[116 172 107 158 178 123 119 156 127 159 142 131 148 162 135 168 110 181
 141 156 125 176  81 145 128 128 225 154 144 182 135 154 128 161 119 121
 152 160 177 163 163 174  75 161 111 124 180 145 149 158 116 123 123 139] = rar
[116 172 107 158 178 123 119 156 127 144 142 131 148 162 135 168 110 181
 141 156 125 211  81 145 128 128 225 154 144 182 135 154 128 161 119 121
 152 160 144 163 163 174  75 161 111 124 204 145 149 158 116 123 172 109] = Suvo
[133 152 139 147 107 150 150 140 125 122 125 113 141  99 127 101 143 148
 104 104 159 111 181 102  92 120 161 124 137 144 136 140 141 101 123 148
 124 104 134 108 153 137 195 152 156 136 125 147 110 109 133 140 123 139] = Petil
find: [133 152 139 147 107 150 150 140 125 122 125 113 141  99 127 101 143 148
 104 104 159 111 181 102  92 120 161 124 137 144 136 140 141 101 123 148
 124 104 134 108 153 137 195 152 156 136 125 147 110 109 133 140 123 139] -> Petil
gone rar: [125 168 161 152 180 145 124 161 123 139 110 174 156 181 144  81 127 111
 225 135 131 119 163 116  75 176 178 135 149 156 128 107 154 119 154 160
 148 162 123 142 123 172 116 158 128 121 182 159 158 128 141 145 163] -> [177]
gone rar: [110 168 125 141 161 182 154 124 107 158 174 145 162 145 139 156 148 180
 159 121 154 225 135 163 123 177 144 135 163 127 123 119 152 119 176 123
 116 128 111 172  75 116 160 161  81 158 128 131 156 178 142 149 128] -> [181]
gone Suvo: [168 161 162 211 111 128 128 156 116 163 144 141 204 142 135 152 158 110
 128 161 148 182  81 116 181 107  75 131 119 145 225 127 172 145 125 178
 124 135 158 109 156 123 174 154 160 144 154 172 123 149 119 144 163] -> [121]
gone Petil: [133 124  99 127 143 136 137 110 108 139 156 141 109 120 113 123 104 122
 150 104 140 148 152 144 111 150 137 104 125 125 107 124 141 161 159 123
 133 101 195 148 134 147 136 125 101 181 147 102 140 152 139 153 140] -> [92]
gone Petil: [111 141 108 140 124 101 150 152 101 123 104 104 125 136 110  92 104 140
 144 139 159 123 148 139 113 161 137 140 107  99 122 148 134 152 181 156
 147 124 143 137 147 150 136 102 133 133 127 125 109 141 120 195 125] -> [153]
gone rar: [177 111 142 180 116 124 161 161 159 182 128 119 121 178 163 135 128 119
 123 154 158 148 110 152 154  75 123 149 156 156 163 135 131 162 225 128
  81 168 174 123 145 116 145 107 127 181 172 160 158 141 125 144 139] -> [176]

[139 163 137 159 138 132] -> Kes
[130 107 140  85 111 168] -> vokep
[ 83 137  97 146 120 140] -> Petil
[139 213 176 156 149 125] -> Suvo
[151 139 121 136 143 104] -> kevet
[113 110 149 136 153 162] -> rar
[134 177 126 127 114 120] -> Fugof
[133 127  90 123 134  97] -> Sulal
[144 156 150 137 132 108] -> Lefu
[130 151 113 127 125 121] -> bem
gone Sulal: [ 90 127 133 123  97] -> [134]
gone Kes: [138 159 139 132 163] -> [137]
gone Fugof: [120 114 134 126 177] -> [127]
gone Lefu: [156 150 108 137 144] -> [132]

[106 132 162  92  93 158 144 144 114 127  95  31  79 140 142 135 131 109
 127 156 164  59 109 149 161  72  73 126 161 160 119 132 123  58  81 156
 148 135 113 129 119 144 142 116 130  94]  sed
[114 139 158 117 106 132 162  92  93 158 172 144 114 125  95  31  79 140
 142 135 131 109 127 156 164  59 109 149 161  72  73 126 161 160 119 132
 123 101  81 156 128 135 113 129 119 144]  bem
[106 132 162  92  93 158 144 144 114 125  95  31  79 140 142 135 131 109
 127 156 164  59 109 149 161  72  73 126 161 160 119 132 123 101  81 156
 148 135 113 129 119 144 142 116 130  94]  kevet
gone bem: [114 142  72 144 131 129  81  95  59 114 117 164 119 109 156  92 135 156
 158  79 125  73 161 113 162 161 144 135 158 119 132 123 109 160 140 126
 106 101 149  31 172 139  93 132 128] -> [127]
gone kevet: [114 158  59 161  31 144 148 162 161 160 109 132 129  93 164 127 119  72
  81 144  95 144 126 142 109 140  79  94 123 156 132 125 135 156 149 142
 131  73 119 101 113 106 116 135  92] -> [130]
gone sed: [149 144  95 135 161 156 160 140 132  79 106 148 131 156 123 158 132 144
 109 109 135 119 127  58  93 164 114  94 144 162  73 129 161 130  72 142
  31 116  92 127  81 126 119 142 113] -> [59]
gone sed: [144 119  81 140 161  31 164 109 144  73 162 132 160 119  95 123 142 116
 142 158 129 131  79 127 130  94 149  59 148 106 144 156 161 135  72 156
 114 113  92 127 109 135 132  58  93] -> [126]

[124 109 119 146 118 138 101 121 120 113 141 135 163 120 152 129 138 149
 129 132 135 123 129 126 139 118 145 122 152  92 136 152 124 137 117 121
 141 125 104 122 100 102 152 130 149 127 125 134 126  92 138 130 144]  geko
[145 126 129 176 116 187  97 109 130 121 172 135 138 111 120 164 129 140
 129  74 146 123 151 126 155 118 154 128 152 116 124 130 154 125 119 188
 108  92 121 171 108  81 154 123 142 127 100 160 144 105 129 122 114]  rar
[ 95 109 119 115 122 143  89 101 116 122  96 134 152  92 125 164 124 149
 131 122 168 123 117 126 176 118 177 123 152 105 107 152 155  93 120 112
 141 125 111 122  78 110 123 117 139 137 168 131 126 110 138 114 137]  Sulal
[130 121 111 121 118 117 108 121 106  76 137 135 212 127 164 103 175 122
 168 142 123 119 133 122 127 135 141 133 149  95 158 164  99 146 131 127
 141 114  79 122 116  95 145 140 142 127 154 131 126  67 139 139 116]  Lefu
[ 92 108 119 110 120 135  93 109 113 121 141 135 158  98 138 148 129 149
 132 132 160 123 112 126 167 118 170 123 152  95 114 155 141 103 118 111
 149 133 107 112  77 115 126 123 142 135 171 128 122 105 139 120 141]  vokep
[124 109 119 146 118 138 101 121 120 113 141 135 163 120 152 129 138 149
 129 132 135 123 129 126 139 118 145 122 152  92 136 152 124 137 117 121
 141 125 104 122 100 102 152 130 149 127 125 134 126  92 138 130 130]  Suvo
gone Sulal: [117 134 139 120 125 155 131  96 126 137 164 107 122  93 143  92 123  95
 122 138 115 131 168 110 111 118 105 124 109 123 152 122 149 110 152 152
 176 126 137  78 116 101  89 114 141 168 112 117 119 122 123 125] -> [177]
gone rar: [111 105 142 164 155 126 108 129 154 121 122 154 116 125  97 151 146 138
 135 129 172 129 121 129 114  92 109 140 188 119 116 160 100 120 154 126
 130  81 144 123 123 124 187 171 108  74 152 128 130 118 127 145] -> [176]
gone Sulal: [155 125 149 137 139 122 131 119 124 168 122  96 122 115  89 117 123 143
 120 126 152 105 110 114 126 116 137 111 164 101 141  93 109 118 117  78
 134 177 152  92 123 110 122 125 168 112 138 123 107 176 131 152] -> [95]
gone rar: [188 108 114 142 121 130 154 122 145 130 119  74 100 129 111 155  81  97
 126 123 151 129 152 135 154 144 123 116 126 146 109  92 116 118 105 172
 127 176 128 138 129 164 129 160 108 140 125 121 171 124 120 154] -> [187]

[166 130 131 160 131 148 118] = kevet
[133 120 128 145  48 131 127] = Petil
[201 141 137 190 188 143 155] = Fugof
[166 130  34 160 107 148 118] = vokep
gone kevet: [148 131 131 166 118 160] -> [130]
gone kevet: [131 148 166 118 160 131] -> [130]

[120 119 147 148]  Suvo
[111 142  40 129]  geko
[ 39  92 129  40]  vokep
gone geko: [142 111  40] -> [129]
gone vokep: [ 92 129  39] -> [40]
gone Suvo: [119 148 120] -> [147]
gone Suvo: [147 148 120] -> [119]

[126 187 170  37 135 119 119 165  91 108 181  80 107 127  97 175  80  97
 136 133 100 175 129  80 122 134  86 107 108 114  62  65 135 135  56]  Petil
[126 187 170  37 135 119 174 165  91 108 181  80  95 127  97 175  80 134
 136 133 100 175 129  80 122 134  86 107 108 114  62  65 103 135  56]  Fugof
[130 182 129  66 131 118 116 159 103 117 207  80 129 104  87 153 132  85
 162 174 117 151 130 147 136  83 107 130 125 101  78  61 125 151  76]  rar
gone Petil: [187 127 119 135  62  65 134 135 107 129  80  97 181 108 114 126  56  91
  80 165 119 107  86 133 135  37 175  80 136 108 170  97 175 122] -> [100]
gone Fugof: [ 56 119  80 135  65 108  80 175 107  97  80 122 108 135 100 187 165 134
 129  95  91 127 136 175 134 174  62 126  37  86 181 114 133 103] -> [170]
gone Petil: [108  86 170 119 122 126 133 134 135 135 181  97  80 107  62 114  65  91
  56  80 135 107 175  97 108 127 129 119 175  80 136 165  37 187] -> [100]
gone Petil: [187 114 175 175  37 181 119 119 122  80  80  56 107 108 170 107 135  97
  91 127 136 108 100 129  65 135  62  97 126  86  80 134 135 133] -> [165]
gone Petil: [122 134  97 135 187 126 107 181 135 175  80 100 114  62 170 107 165 135
  91 119  56 133  86 108  37 108  65  97  80 127 119 175  80 136] -> [129]

[117 134 172 101 119 130 125 106 139 105 115  42 106 191  55 137 145 190
 105 103 123 202] = geko
[ 91 137  95 190 113  41 131 106  77 159 142 102 147 189 131  77 121  95
 113 164  58  97] = Lefu
[123 151 133 156 131  24 125 117  74 164 120  99 108 163 139  96 129  72
 162  79 114 136] = kevet
[174 148 111 107 108  79 138 135  66 143 103 160  82 142 107 175 101 110
 114 147 158 149] = Kes
gone Kes: [ 79 158 107 135 114 143  66 147 138 142 103 148 175 110  82 107 111 101
 174 108 160] -> [149]
gone Kes: [175 148 114 108 101 143 110  82 160 107 149 147  66 142 174 103 158 135
  79 107 138] -> [111]
gone Kes: [138  79 110 142 160 114  66 103 174 175 143 149 135  82 158 148 107 101
 108 107 111] -> [147]
gone Kes: [160 147 111 174 107 149 114 138 110 148  66 135 158  79 108  82 175 107
 101 142 143] -> [103]
gone Kes: [107  66 149 101 158 107 110  82 108 147 160 114 142  79 174 103 138 111
 148 143 135] -> [175]
gone Lefu: [106  91 131  77 164 142  77 131 102 147  95  95 137  97 159 113  58 190
 121  41 113] -> [189]
gone Kes: [107 107 160 138 110  79 135 158 101  82  66 108 142 147 111 175 114 143
 103 174 149] -> [148]

[149 183 138 176 139 173  82  88  98 125  79 176 106 152  93 156 154 133
 147 120 117 125 207 108  96 165  75 120 155 124 123 141 173 138] -> geko
[133 189 153 187 151 172  83  92  95 131  96 175  99 157 106 163 157 131
 145 127 123 124 196 120  89 154  78 138 161 130 114 136 172 150] -> Lefu
[168 118 114 120 127 130 116 118 129 121  96 144 134 127  99 122 136 141
 128 116 110 121 162 110 143 174 112  97 118 127 137 139 127 151] -> bem
[118 191 162 191 164 170  89 100  95 136 111 171  95 163 119 165 158 132
 145 135 129 120 181 129  87 141  85 153 137 135 105 131 170 135] -> vokep
[168 107  95  98 133 130 138 132 132 127  99 129 141 129 106 110 130 155
 133 123 112 133 144 108 158 163 129  89 119 139 120 142 113 131] -> rar
[161 105  90  89 140 130 145 142 135 128 106 122 139 131 113 107 126 160
 134 129 115 113 132 112 158 156 137  94 121 146 107 141 105 118] -> Suvo
[170 112 104 110 128 130 128 124 130 124  96 136 139 127 101 116 134 148
 131 118 111 116 154 108 152 170 121  90 118 132 131 142 119 142] -> Fugof
[166 174 120 159 130 174  84  90 108 119  63 176 116 149  81 145 147 138
 151 115 112 123 212  96 108 174  79 103 149 120 128 149 169 165] -> Petil
gone Fugof: [130 170 131 136 111 124 142 148 119 116 127 128 130 154  90 108 131 142
 110 118 132 152 112 116 121 170 104 134 101 128 118  96 124] -> [139]
gone vokep: [129 165 145 162 163 100  95 135 191 135 132 119 120 170  89 105 171 111
  95 118 129 170  87 158 164 131 135  85 141 191 137 181 153] -> [136]
gone bem: [144  99 127 118 162 168 130 127 127 116 122 118 129 118 127 114 136 141
 120 137 110 174 139 110 134 116 121  97  96 128 121 151 112] -> [143]
gone geko: [ 96 125 125  79 155 124 183 149 120 173 133 152  93 176 165 108 138 123
 147  75  82  98 106  88 141 117 207 176 120 173 156 138 154] -> [139]

[155 115 120 174 121 127 114 123 104 109 119 104  78 120 112 144 172 143
 206  89 106] -> sed
[133 183 165 115 159 118 138 189 116 150 124 149 147 167 130 154  69 108
  77 138 201] -> vokep
[140 147 128 159 104 139 143 157 196 163 142 131 191 126 115 153 104  64
  94 135 116] -> kevet
[140 147 128 159 104 139 143 157 196 163 142 131 191 126 115 127 104  64
  94 135 116] -> Lefu
[145 138 116 149 122 124 144 128 151 154  99 124 135  86 115 132 121 108
 101 137 114] -> Kes
[145 138 116 149 122 124 144 128 151 154  99 124 113 106 130 146  94 140
 130  92 106] -> rar
[102 167 127 190 162 146 178 216 170 172 123 157 179 148 120 168 132  80
  84 114 137] -> geko
[ 58 167 159  88 177 133 132 117 125  90 133 179  92 171  96 113 215 153
 109 181 108] -> Petil
[143  87 111 108 115 131 111 141  85 133 163 114 151 174 156 144  98 120
 109  91 160] -> Sulal
[154 126  87 229 146 219 121  94  88 137  78  65  67  83 119 154  97 139
 172  86 110] -> Fugof
gone rar: [122 140 106 113 145 130 151 138 116 124  92 154  99  94 106 146 124 130
 128 149] -> [144]
gone geko: [132 157 148 216 172  80 178 127 170 123 190 120 146 168 137 102 114  84
 162 167] -> [179]

[131 127  48 123 126 126 118 145  88  66  49 200]  sed
[127 134 131 131 146 172  58 200  49  55  48 206]  vokep
[131 132 124 162 188 200  51 200  48  54  45 202]  geko
[128  55 131 133 153 180  55 202  49  56  49 206]  Petil
[131 127 124 123 122 132 118 194  56  58  49 203]  rar
[128 130 130 134 147 172  50 200  47  55  49 205]  Sulal
gone rar: [132 131 194 127  56 118  58 122 203 124  49] -> [123]
gone rar: [124 194 123 118 203  56 132 131  58  49 122] -> [127]
gone Sulal: [ 55 130 128 130 147  47 205 134 172  50 200] -> [49]
gone Petil: [ 55 206  49 180 153  49 131 128 133 202  55] -> [56]
gone sed: [ 48 126 145 123  66 126 200 118 131  88 127] -> [49]
gone Sulal: [147 205 130  47  50 128  49 172 200  55 130] -> [134]
gone sed: [145  48 200 126  49 126  66 131 123  88 118] -> [127]

[173 146 107  80 182 135 110 192 189  92 128 133 129 166 176 178  84 100
 145  74 125 159  76 113 160 131 165 168  83 142  88  80  97 145  92  80
 169 165] : Kes
[ 89 144 147 152 146 136 133 142 124 139 150 108 208 175 162 154 111 183
 174 203 161 160  66 116 174 118 105 125 176 141 180 166 122  86 177 140
  76 105] : vokep
[173 146 107  80 182 135 110 192 189  92 128 133 129 166 176 178  84 100
 145  74 125 159 114 113 160 131 165 111 176 115 177 165 134 115 135 176
 118 120] : rar
gone vokep: [125 108 144 122 140 141 147 146 105 116 176 118 160 203  86 208 175 136
  89 133 183 161 111 150 162 180 142 177 166  76 174 124 139 152 154 174
 105] -> [66]
gone vokep: [152 160 174  86 166 208 125 180 140 203 122 147 136 177  89 105 175 118
 162 154 183 176 144 146 141 161  66 116 111 108 174 105 150  76 133 124
 139] -> [142]

[165 164 163 210 172 164 202 182 147 167 172 139 171 168 143 149 158 175
 149 174 170 154 166 149 178 166 136 146 150 137 158 148]  sed
[160 162 167 210 169 164 176 163 147 183 179 139 152 166 153 179 178 159
 170 172 190 153 169 149 152 173 182 174 151 152 167 158]  geko
[160 162 167 162 169 171 176 163 147 183 179 153 171 166 153 179 178 159
 170 172 190 153 169 149 152 173 182 174 151 152 167 158]  Petil
gone sed: [146 166 178 148 202 168 139 170 150 174 147 143 172 163 164 158 175 165
 164 171 136 210 154 149 182 149 172 158 166 137 149] -> [167]
gone sed: [168 174 164 149 137 154 178 166 171 149 175 149 143 148 146 147 158 164
 150 172 166 158 210 182 163 167 202 172 139 170 165] -> [136]
gone geko: [162 179 151 158 169 174 172 167 152 173 170 176 147 164 179 183 190 153
 153 152 152 160 149 210 178 166 182 163 167 139 169] -> [159]
gone sed: [172 149 149 172 182 165 154 170 158 137 139 158 148 171 202 174 166 149
 147 178 175 143 164 166 150 168 146 167 210 136 164] -> [163]
gone sed: [147 150 136 148 164 139 170 166 163 143 202 182 174 210 172 149 168 146
 149 172 167 149 178 158 154 166 164 175 171 158 165] -> [137]
gone Petil: [178 167 152 173 162 171 149 162 176 167 171 153 182 152 153 158 174 172
 183 153 166 147 179 169 163 160 179 169 190 151 159] -> [170]

[ 76 141 179  90  89  82  48] -> Fugof
[ 84 181 130 114 199 107  74] -> geko
[ 76 141 179  73  89  82 166] -> Sulal
gone Fugof: [ 48  90 141  82 179  76] -> [89]
gone Fugof: [ 82  76 141 179  48  90] -> [89]
gone geko: [181 114 107  74 130  84] -> [199]

[128 151 136 157 138 153 120 164 152 140 121]  Suvo
[128 151 136 157 138 153 106 164 159 233 177]  Kes
[161 127 119 126 125 102 160 152 155 154 140]  Fugof
[128 151 136 157 138 165 106 164 159 140 121]  rar
[ 65 165  90  89  79 150 155 145  97 195 152]  Lefu
[116 134 126 127 121 142 118 151 133 144 117]  kevet
[ 65 165  90 125  79 124  69 138  99 130  70]  vokep
gone Fugof: [160 125 119 140 127 102 152 161 126 154] -> [155]
gone rar: [151 106 140 165 136 159 128 157 138 121] -> [164]
gone Kes: [157 136 177 151 159 153 128 138 106 233] -> [164]
gone vokep: [ 69  79 125  99 138  90 130  65 165  70] -> [124]
gone kevet: [121 134 144 126 151 127 116 142 117 118] -> [133]
gone Suvo: [121 152 140 153 157 138 128 120 136 164] -> [151]

[117  65  64 108  88  81  95 102  57 103 119 161  70 133  89 110  77 136
 111  73  74 112 135 100 112  71  72  62 134  94] = Fugof
[149 175 154 214 108 175 193 102 142 183 143 161  73 231  82 222 174 178
 129  71 101 106 119  99 119  97  87  91 124 111] = vokep
[117  65  89 108  88  81  95  90  57 103 119  74  70 133  89 110  77 136
 111  73  74 112 135 100 112  71  72  62  99  94] = Petil
[117  65  89 108  88  81  95  90  57 103 119  74  70 133  89 109  77 136
 111  73  74 132 135 100 112  71  72  62 134  94] = Kes
gone Petil: [117  72  89 103  71 111  70  90  74 119  99  81 133  73  88  57  95 136
  89 112 135  65  74  77 110  94 112 108  62] -> [100]
gone Fugof: [ 89  88  71  70 112 135 111 136 134  72  81 100 133  77  74  94 161 108
 117 119  95  57 110 103  64 112 102  62  73] -> [65]

[151 120  88 187 147 123 137  98 110 126 128] = bem
[199 143 169 129 131 120 115 114  94 103 194] = rar
[ 44  89  88  86 101  90 178  97 145 112 108] = Kes
[ 48 160 135 112 110 148 171 149 136  97  82] = Suvo
gone bem: [123 110  88 147 137 128 187 120  98 126] -> [151]
gone rar: [199 131 169 120 115  94 194 143 114 129] -> [103]
gone rar: [115 120 169 131 129 103  94 194 199 143] -> [114]
gone Kes: [ 86  97 108 101 178 145 112  90  89  44] -> [88]
gone Suvo: [110  48 112  97 135  82 149 160 136 171] -> [148]

[209 116 133 157 128 125] : sed
[115 146 167 171 128 163] : vokep
[182 123 145 177 151 129] : Petil
[168 122 151 181 121 137] : Suvo
[ 32 157 160 117  77 147] : kevet
[198 123 122 168 137 124] : rar
[102 153 168 167 117 103] : Sulal
[163 122 154 182 124 125] : Fugof
[130 153  76  95 143 131] : Lefu
[163 122 154 182 158 140] : Kes
[ 78 150  77  77 136  97] : geko
gone Lefu: [131 143  76 153  95] -> [130]
gone Suvo: [168 137 181 151 121] -> [122]
gone Suvo: [137 181 121 168 151] -> [122]
gone Fugof: [122 163 182 154 124] -> [125]
gone Sulal: [168 167 117 153 102] -> [103]
gone rar: [137 122 168 198 124] -> [123]
gone Sulal: [167 153 168 117 103] -> [102]

